Some points:
[-1.41  2.62  1.63 -0.97  0.59  0.23 -1.68  0.19  0.57  0.06 -0.11  0.61
 -0.19  1.31  0.58 -0.52 -4.12 -1.31 -0.18 -1.28  0.12 -0.16 -0.28 -0.96]
[-1.16  0.55 -0.85  0.2   0.    1.58 -0.99  0.29  0.59  0.42 -0.5   0.44
  0.25 -0.01  0.77  1.29 -0.52 -1.15 -1.48 -1.28  1.59 -1.29  1.82 -1.15]
[-2.58  0.42 -0.35 -0.19 -0.32  1.1  -0.79 -0.05  0.56  0.33 -1.56  0.9
  1.31  0.48  0.36  0.37  0.61 -0.43 -0.64 -1.11  0.46 -0.02  1.22 -0.54]
[-0.99  0.89 -0.83  1.51 -0.79  0.27 -1.26 -0.32 -0.55  0.15 -0.12  1.77
  0.92  0.14  0.1   0.53 -0.17  0.29  0.45 -0.84  0.21 -0.9   1.17 -0.8 ]
[ 0.17  0.27  0.11  0.82 -0.99 -0.17 -1.41 -0.19 -1.3   0.25 -0.34  0.98
  1.86  0.76  0.69  0.54  0.82 -0.64 -0.06  0.25 -0.37 -1.07  1.08 -1.54]
[ 0.34 -0.2  -0.11  0.32 -1.39 -0.84 -1.25 -0.2  -0.45  0.33 -0.33  1.51
  2.17 -0.39 -0.39  1.19  0.44 -0.64  0.12  0.23 -1.05  0.06  0.13 -1.17]
[ 1.22 -0.29 -0.66 -0.08 -0.13 -0.34 -1.34 -0.53 -0.49  0.3  -0.89  1.64
  2.12 -0.98 -0.1   1.05  0.95 -1.64 -0.34  1.01 -1.25  1.28 -1.4  -0.6 ]
[ 0.   -0.07 -2.12  0.4  -0.94 -1.11 -0.23 -0.39 -0.67  1.22 -1.04  0.19
  0.62 -0.41 -0.09  1.27  0.06 -1.89  0.79  0.76 -1.21 -0.68 -1.83  0.3 ]
[ 0.75 -0.22 -0.6  -1.56 -2.04  0.52  0.28 -0.29 -2.7  -1.19 -0.44  1.03
 -0.39  0.02 -1.05 -0.04 -0.2  -1.44 -0.27 -1.27 -1.11  0.32 -0.7   1.2 ]
[ 2.2  -1.07 -1.62 -1.29  0.3  -1.01  2.6  -0.35  0.11  0.52 -2.73  1.6
  0.71  1.78 -0.79  0.43  0.66  1.72 -0.28 -1.56 -1.12 -1.75 -1.2  -0.33]
[-0.36 -1.65 -2.11 -2.18  0.52 -0.31  0.71  2.37 -2.37  0.08  0.06 -0.98
 -0.77 -0.09 -1.86 -0.18 -0.72 -0.23  1.08  0.15  0.9  -1.04 -1.28  0.5 ]
[-0.4  -2.67 -0.5  -1.52  1.03 -0.27  0.44 -1.34  0.53 -0.58  0.39 -1.86
  0.85 -0.83  0.35 -1.63  0.    0.11 -0.03 -2.12 -2.34 -0.9  -0.7   2.1 ]
[ 1.45 -1.33 -1.11 -0.56  0.64 -0.66 -1.58  0.11  0.67 -2.16 -0.21 -1.46
 -2.21 -0.2  -1.5   0.92  0.39 -0.53  0.89 -1.64 -0.02 -0.15  0.1   0.15]
[ 0.65 -1.52 -0.75 -0.47 -0.19  0.7   0.12 -0.86  0.15 -1.75 -0.34 -2.02
 -0.62  1.11 -0.05  0.28 -0.64  0.67  1.11  0.35 -0.05  1.44 -0.19 -0.75]
[ 1.23 -1.08 -0.41 -1.06  0.59 -0.24 -0.37 -1.83  0.35 -0.78 -0.13 -0.91
 -0.94  0.01  0.02  0.06 -0.8   0.6   0.15  1.21  0.64  0.25  1.63 -0.28]
[ 1.35 -0.45 -0.51 -0.39  0.09  0.15 -0.5  -1.45  0.97 -0.21  0.05 -1.23
 -0.31 -0.15 -0.29 -0.6  -0.82  0.5   0.37  1.37  1.31  0.02  1.58 -0.47]
[ 0.97 -0.43 -1.02 -0.02 -0.32  0.39 -0.71 -0.37  1.08  0.26 -0.59 -0.95
 -0.05 -0.31  0.05 -1.2  -1.28  0.8  -0.13  1.63  1.63 -0.16  1.52  0.09]
[ 0.41 -0.27 -1.4   0.14 -1.42  0.15 -1.09  0.59  1.55 -0.18  0.09 -0.51
  0.28  0.93 -0.55 -1.37 -1.    0.7  -1.73  1.9   2.32 -0.39  0.68  0.79]
[ 0.06 -2.49  1.82  0.62  0.18  0.56  0.8   1.73  1.39  1.53 -0.03  0.87
 -2.57  1.15  1.72 -1.57 -0.01 -2.12  0.22 -0.84 -0.29  0.7   0.17 -1.07]
[-1.65 -0.99 -0.53 -0.53  1.45 -0.36 -0.34 -0.13  0.58  1.34  1.62  1.39
 -1.78  1.77  0.27 -1.24 -0.25  0.84 -0.74  0.02 -0.24  1.8  -0.38 -1.2 ]
[-0.44 -0.07 -1.14  0.29  1.67  0.66  1.06  0.51  1.25  0.88  1.85  1.05
 -0.42  0.78 -0.33 -1.55  0.1  -1.4   0.16 -0.36 -0.14  1.9   1.04  0.11]
[-0.5  -0.25  0.36  1.36  1.1  -0.2   0.55 -0.14 -0.01  1.13  0.45  0.87
 -0.08  0.09 -1.   -2.32 -0.21 -0.57  0.37  0.12  0.26  0.61  1.25 -0.3 ]
[-0.36  0.07  0.62  1.6   0.21 -0.62  1.12  0.07  1.25  0.48  0.53  0.42
  0.7   0.02 -1.74 -1.26 -0.09 -0.53  0.44  0.77  0.11  0.46  1.06 -0.08]
[-0.55  0.19  0.84  1.64  0.67 -1.1   0.41  0.7   0.32  0.02 -0.16 -0.77
  0.99 -0.04 -1.52 -1.37  0.42 -0.11  0.42  0.91 -0.08  0.21  0.69 -0.57]
[ 0.26  0.69  0.06  1.63  1.29 -0.4   0.8   1.35 -0.04 -1.08 -0.14 -0.84
  1.38 -0.32 -0.17 -0.52 -0.4  -0.17 -0.85  1.47 -0.66 -0.13  0.1   0.07]
[-1.26  0.57  0.2   1.58 -0.37 -2.16  1.5   0.28 -0.33 -0.95 -0.06 -0.76
 -0.58 -0.37 -0.06  0.82 -0.22  0.43 -1.68  0.57 -0.9   0.21  0.78  0.73]
[ 1.05  1.41  0.32  1.22  0.42 -1.07  0.63  0.81 -1.71  0.48  0.34 -2.12
  0.24  0.69  1.17  0.56 -0.5   0.3  -0.78 -0.72  0.74  1.72 -0.52  1.51]
[-0.51  0.41  1.    0.65  0.36 -0.83  0.74  0.61 -0.28  0.18 -0.32 -1.31
  0.5  -2.78  0.44  0.84 -0.51  1.61 -1.44 -1.15  1.61  0.95 -1.33  0.44]
[-1.16  1.64  0.54 -1.15  0.   -1.74  1.24  0.13 -0.67 -2.93 -0.53 -0.21
 -0.27 -0.48  2.9  -0.4   1.57  0.49  1.15  0.02  1.75  0.14 -0.75  0.72]
[-0.28 -0.63  2.28  0.8   0.52  0.56  0.86 -1.15 -0.9  -0.66  1.14  0.11
  0.61 -0.26  0.65  2.    0.21  0.2   0.07 -0.36  1.69 -0.44 -1.37  1.88]
[ 0.27  0.99  1.68 -1.18 -0.11  0.13  0.49  1.39  0.36 -0.26  1.19  0.54
  0.11 -0.69  0.82  1.73  0.27  1.34  0.99  0.08 -0.66  0.14  0.24  0.75]
[-0.12  1.06  1.24 -0.77 -1.33  0.22  0.36 -0.87  0.04  0.99  1.89 -0.43
 -0.62 -0.51  1.26  1.28  1.18  1.14  1.12  0.64 -0.7  -0.55 -0.8  -0.58]
[ 0.54  1.59  1.23 -0.31 -0.27  1.35 -0.08 -0.64  0.31  0.79  0.82  0.04
 -0.79 -0.91  0.44  0.63  1.4   1.89  1.17  0.19 -1.25 -0.72 -0.21  0.01]
[ 0.17  1.29  1.8  -0.56 -0.39  1.82 -0.97 -0.56  0.11  1.03 -0.51  0.33
 -1.64 -0.34 -0.34  0.26  1.63  0.85  0.36  0.82 -0.96 -0.63 -1.23  1.47]
[ 0.64  1.03  0.9   0.   -0.63  3.02 -0.09  0.52 -0.28 -0.05  0.66  0.07
 -1.38 -0.95 -0.76 -0.29  1.76  0.33 -0.79  0.07 -0.93 -1.24 -2.1  -0.41]
There is one direction along which these points spread out most. Take the direction at right angles to it along which they spread out most. Then take the direction at right angles to both along which they spread out most. Go by this last direction. Where along it does each point below lie, from 0 to 99? 50 is the average, and the first point above lies past it. One standard deviation of the points above along it is 16.
[-0.12  1.06  1.24 -0.77 -1.33  0.22  0.36 -0.87  0.04  0.99  1.89 -0.43
 -0.62 -0.51  1.26  1.28  1.18  1.14  1.12  0.64 -0.7  -0.55 -0.8  -0.58] 66
[ 1.05  1.41  0.32  1.22  0.42 -1.07  0.63  0.81 -1.71  0.48  0.34 -2.12
  0.24  0.69  1.17  0.56 -0.5   0.3  -0.78 -0.72  0.74  1.72 -0.52  1.51] 70
[ 1.45 -1.33 -1.11 -0.56  0.64 -0.66 -1.58  0.11  0.67 -2.16 -0.21 -1.46
 -2.21 -0.2  -1.5   0.92  0.39 -0.53  0.89 -1.64 -0.02 -0.15  0.1   0.15] 44
[-1.16  0.55 -0.85  0.2   0.    1.58 -0.99  0.29  0.59  0.42 -0.5   0.44
  0.25 -0.01  0.77  1.29 -0.52 -1.15 -1.48 -1.28  1.59 -1.29  1.82 -1.15] 41
[ 0.17  1.29  1.8  -0.56 -0.39  1.82 -0.97 -0.56  0.11  1.03 -0.51  0.33
 -1.64 -0.34 -0.34  0.26  1.63  0.85  0.36  0.82 -0.96 -0.63 -1.23  1.47] 61
[-0.51  0.41  1.    0.65  0.36 -0.83  0.74  0.61 -0.28  0.18 -0.32 -1.31
  0.5  -2.78  0.44  0.84 -0.51  1.61 -1.44 -1.15  1.61  0.95 -1.33  0.44] 73
[ 0.41 -0.27 -1.4   0.14 -1.42  0.15 -1.09  0.59  1.55 -0.18  0.09 -0.51
  0.28  0.93 -0.55 -1.37 -1.    0.7  -1.73  1.9   2.32 -0.39  0.68  0.79] 52
[ 1.23 -1.08 -0.41 -1.06  0.59 -0.24 -0.37 -1.83  0.35 -0.78 -0.13 -0.91
 -0.94  0.01  0.02  0.06 -0.8   0.6   0.15  1.21  0.64  0.25  1.63 -0.28] 54
[-1.16  1.64  0.54 -1.15  0.   -1.74  1.24  0.13 -0.67 -2.93 -0.53 -0.21
 -0.27 -0.48  2.9  -0.4   1.57  0.49  1.15  0.02  1.75  0.14 -0.75  0.72] 74
[-0.44 -0.07 -1.14  0.29  1.67  0.66  1.06  0.51  1.25  0.88  1.85  1.05
 -0.42  0.78 -0.33 -1.55  0.1  -1.4   0.16 -0.36 -0.14  1.9   1.04  0.11] 55
